One vector is turned by the same rotation once a tick. Each row is the vector after some number of ticks, and that number follows the row.
The counts run from 0 to 308.
[ 98 166 102 158 181 118 144 139 127 117  83 129 112 156 139 103  92  79
 124 110 151 148 122 156 151 134 141 105 112 129 147 125 141  72  83 142
 102 113 158 105 115 102 139 145 155 155  77 158  92  92] -> 89
[137 105 135 140 155 109 105 149 114 177 117 131 146 124 129 157 131  94
 144  62 112 136 186 130  91 123  97 132 121 116 148 130 146 129 125 139
  62 123  88 127  95 172 151 154 177 142 115 158 127 118] -> 275
[159  87  57 109 118 110 103 152  78 145 139 140 131 127  80 125 115  94
 139  98 146 104 107 133  98  95 158 172 145  97 128  92 143 109 110 123
 145 127  97 137 122 133 110 201 125 127 153 151 141 144] -> 144
[129 178 110 139 106 143 150 147 111 140 110 147 130 173 126  79  93 146
 112  55  78 104 139 123 120 151 103  97 132 124 141 101 139  97 156 140
 128 122  92 113 118  81  84 127 132 177 155 127 121 147] -> 55
[154 171  74 117 146 103  98 169 138 105  97 142  79 117 144 158 129  89
 135 110 147 154 122 130 133 127 123 204 144 136 150 111 170  69 109 145
 137 151 171 107 122 143 126 160 121 150 158 140 137  99] -> 157
[126  98 126 104 116 180 112 126 115 105 137 126 125 149 124  89 151 120
 129 157 144 107 147 152 138  72 124 127 135 117 135 106 104  88  79  88
 112 150 151 101  76 132 153 114 184 147  69 156 148 112] -> 14
[113 114 130  58  68 163 144 196 134 143 146 153 110 130 122 138 117 156
 143 129 152  96 114 125 168 136 118 125 142 121 118 169 135 104 154 133
 149 148 119  82 133 115 191 104 152 119 162 131 104 129] -> 182
[125 123  99  99 161 127 117 163 116 161  76 167 120  89 136 149 127 125
 151  93 139 105 113 128 138 128 116 122 173 136 147 142 111 106 141 169
  99 149  82 159 175 156 112 180 126 144 186 142 137 151] -> 128
[124 132  81 136 165 129 102 109 124  93 109 108 114 157 136 146 138 147
 123 124 109 141 141  98 101 125 124 142 156 148 172  94 131  87  77 111
 101 189 142 113  92 153 118 150 153 140 168 125 178 150] -> 296
[108  69  83 130 131 116 129 144 102 172 141 103 176 137  94 130 148 137
 159 129 128 144 146 131  72 100 154 150 159 115 160  87 135 125 131 109
  76 150  82 122  96 161 148 164 161 117 148 150 167 136] -> 279
[ 93 117 122 143 168 152 133 118 109  97  79 138 110 146 137 128  89 111
 114 166 187 130  95 130 141 125 156 105 130 140 153 126  98  75  63 118
 120 156 133 133 125  97 147 145 144 128 101 146  75 164] -> 96
[121 122 148  99 135 158  86 108  82 166  96 155 122  77 156 168 161 129
 146 109 120 136 164 136 132 105 105 122 135 153 162 138 119 151 163 144
  82 170 102 152 104 166 134 142 188 124 140 139 115 147] -> 268
[ 81 121 128 112 140 129 132 161 108 135 102 145 137 125 137 136  88 146
 155  77 169 131 124 132 167 160 133 118 127 134 108 185 100  94 100 104
  99 104 101 123 157 146 165 176 171 131 122 118  86 145] -> 112
[100 173  68 131 146 107 139 101 162 117 137 109 100 127 137 161 108  68
 115  98 114 149 127 138 107 113 136 116  86 138 162 134 173 106 135 135
 110 104 157  96  99 152 152 125 191 131 138 137 138  95] -> 222
[118 115 135 144 153  96  97 145 115 178 116 119 144 117 129 157 156 112
 144  89 123 161 181 126  87  98  94 140 120 135 162 122 127 146 144 119
  58 133  96 129  91 169 142 142 180 140 145 159 135 126] -> 274
[ 92 131 127 166 118 104 125 189  95 124  96 140 161 163 101 102  93 138
 143 123 163 139 129 108 139 154 146 159 135 104 132 127 133 110 126 117
 121 140  76 112 128  80 157 162 129 117 146 103  65 178] -> 108
[146 115 155 106 126 185 116 140  72 123 106 100 102 142 166 140 100 154
 107 103 113 122 158 129 111 161 112 121 110 154 137 152 102  81  66 107
 114 152 127 125  88 122 138 108 150 139 103 138  88 149] -> 31
[173 145 127 148 108 116  87 145  73 160 139 122 137 139  94 111 149  95
 163 116 104 130 169 119  85 101 131 154 157 111 153  72 151 132 125 106
 134 168  96 111  78 102 115 152 153 124 112 149 156 108] -> 4
[107 150 155 149 131 110 116 194 102 138  84 160 141 124 153 140  70 113
 145  93 137 169 143 110 148 166 120 156 133 113 128 166 146  91 111 146
 108 117 100 122 123 113 158 156 131 129 117 105  65 146] -> 106
[ 92 169 155 161 135 111 107 168 108 126  95 142 120 113 140 159 115  99
 130 128 174 203 139 128 135 130 114 172 116 138 159 154  96  88 122 118
  97 132 118 145 121 109 129 148 144 126 138 109  76 157] -> 104
[ 87  57  94  81 120 133 130 153 147 147 159 148 129 175  95 141  90  95
 102 104 102 100 107 120 113 118 154 103 110  80 141  98 171 116 149 142
 125 128  92 100  91 128 169 142 141 133 151 138 132 141] -> 212
[ 93 197 108 112 107 130 147 137 138 147 130 135 112 130 153 126 125 144
 114  74 107 161 142 132 130 115  75 107 115 149 155 146  90  86 151  99
  87 120 127 124 119 117 100 106 164 167 161 103 157 133] -> 52
[159  89 100 115 154  86  98 157 106 135 121 140 127 136  88 112  95  74
 127  52 149  94 129 111 107 125 121 144 114  96 122 126 137 105  80 119
 125  96 114 132 114 151 125 200 139 155 131 170 123 127] -> 142
[134  96  83 129 117 154 143 141 149 126 132 127 124 106 152  95 131 116
 121 144 105 147 146 112 105  91 119 127 134 108 141 125 136  93 108 127
  84 110 115  91  73 189 151 108 217 127 131 157 166 112] -> 287
[117 137 125  69  73 167 127 154 110 130 155 151 122 141 117 184 132 145
 167 115 165 122 102 151 142 129 116 172 147 137 146 166 121  89 144 121
 146 171 136 124 163 112 174 146 129 138 163 125 119 149] -> 180
[106 161 147 162 147 125 140 134 164 136 100 147 134 152 118  95 132 136
 169 121 140 120 159 140 148 115 109  96 141 127 153 136 130 124 156 159
  85 148 112  92 144 143 189 117 207 133 134 182 118 108] -> 258
[146 161  66 164 127 136 140  76 112 105 122 135 132 168 106 137  83  90
 128 103 109 106 105 148  87 142 167 138 107 129 167  92 199 106 139 177
 149 155 133 113 107 108 136 143 144 137 135 140 117 140] -> 225
[132 120  80 133 137  53  98 186 118 172 120 125 115  97  95 122 146  88
 119 109 158 155 134  99  86  78 118 162 117 122 146  92 138 133 142 107
 124 109  84 130 115 119 109 160 148 122 173 154 144 119] -> 139
[101 125 148 143 111 145 125 179 111 129  73 157 117 117 136 104  91 108
 103 184 154 166 115 109 144 133 150 123 123 118 126 143 120 102 111 142
 125 136  96 115 103  97 149  97 158 100 104 129  51 157] -> 101
[145  96  67 117  96 169 120 120  89 156 144 136 149  95 149 123 151 130
 147 137 108 141 124 153  90  87 148 162 153 114 153 119 136  99 131 135
 102 139 103 121  77 168 129 135 186 119 140 132 176 140] -> 285
[148 132 119 132 109 181 133 178 126 125 111 143 118 142 151  82 126 128
 127 143 103 134 162 152 126 115 119 148 148 106 134  87 155  77 112 150
 112 149 145  74  67 127 155  90 155 147  87 147 133  96] -> 19
[128 143 120 152 113 137 137 133 125 117  84 158 126 116 120  65 109 135
 125  78 185 112 128 132 163 125  97 115 100 133 122 169  93  91 116 131
 107  95 118 136 147 130 136 142 198 150 159 149  86 157] -> 119
[142 142  93 102 159 135 111 125  96 123 118 111 104 113 179 164 107 137
 139 109  72 127 136  97 116 162 133 126 172 151 153 137 144  65  65 123
 119 165 120 115 103 183 128 146 154 131 136 123 154 129] -> 298
[ 95 168  45 137 134 115 134  90 152 131 152 116 111 121 123 151 131  85
 116 128 126 163 118 144 110  91 146 125  83 140 163 103 167 109 160 118
 120 115 152 106  78 125 140 121 185 125 151 129 145 108] -> 221
[108 129 141 138 121 100 127 172 133 152 131 159 126 175  94  90  83  63
 102 118 107 145 113 111 107  81 136  85 130  81 143 100 129 102 120 117
 118 113 101 117  87  71 115 128 147 153 100 148 135 124] -> 72
[143 114 102  90 105 170 123 145  85 167 147 129 139 133 120 143 143 119
 179 142 116 125 133 164 114  98 167 150 195 110 142  98 129  89 115 108
 119 171 115 103  99 146 153 160 151 122  97 139 172  96] -> 11
[ 80 161 144 167 119  93 104 111 119 106 137 123 151 185  85 148 113 108
 161 138 148 156 140  96 141 133 136 136 125 123 170 121 145 132 138  98
 129 182 110  93 109  95 175 149 167 110 140 122 106 162] -> 243
[129 188 117 162  92 143 134 121 114 158 109 155 153 110 119 112 137 131
 187 138 152 145 147 152 132 113 126 134 156 132 164 132 146 132 200 156
 114 161 104 107 133 122 167 116 198 110 145 140 122 114] -> 256
[115 124 126  75 153 139 137 139 126 156 112 127 101 172 119 162 120 145
 136  36 128  63 132 151 135 156  95  85 109 134 138 139 146 124 145 164
 108 145 122 107 157 122 167 136 133 165 159 156 105 119] -> 194
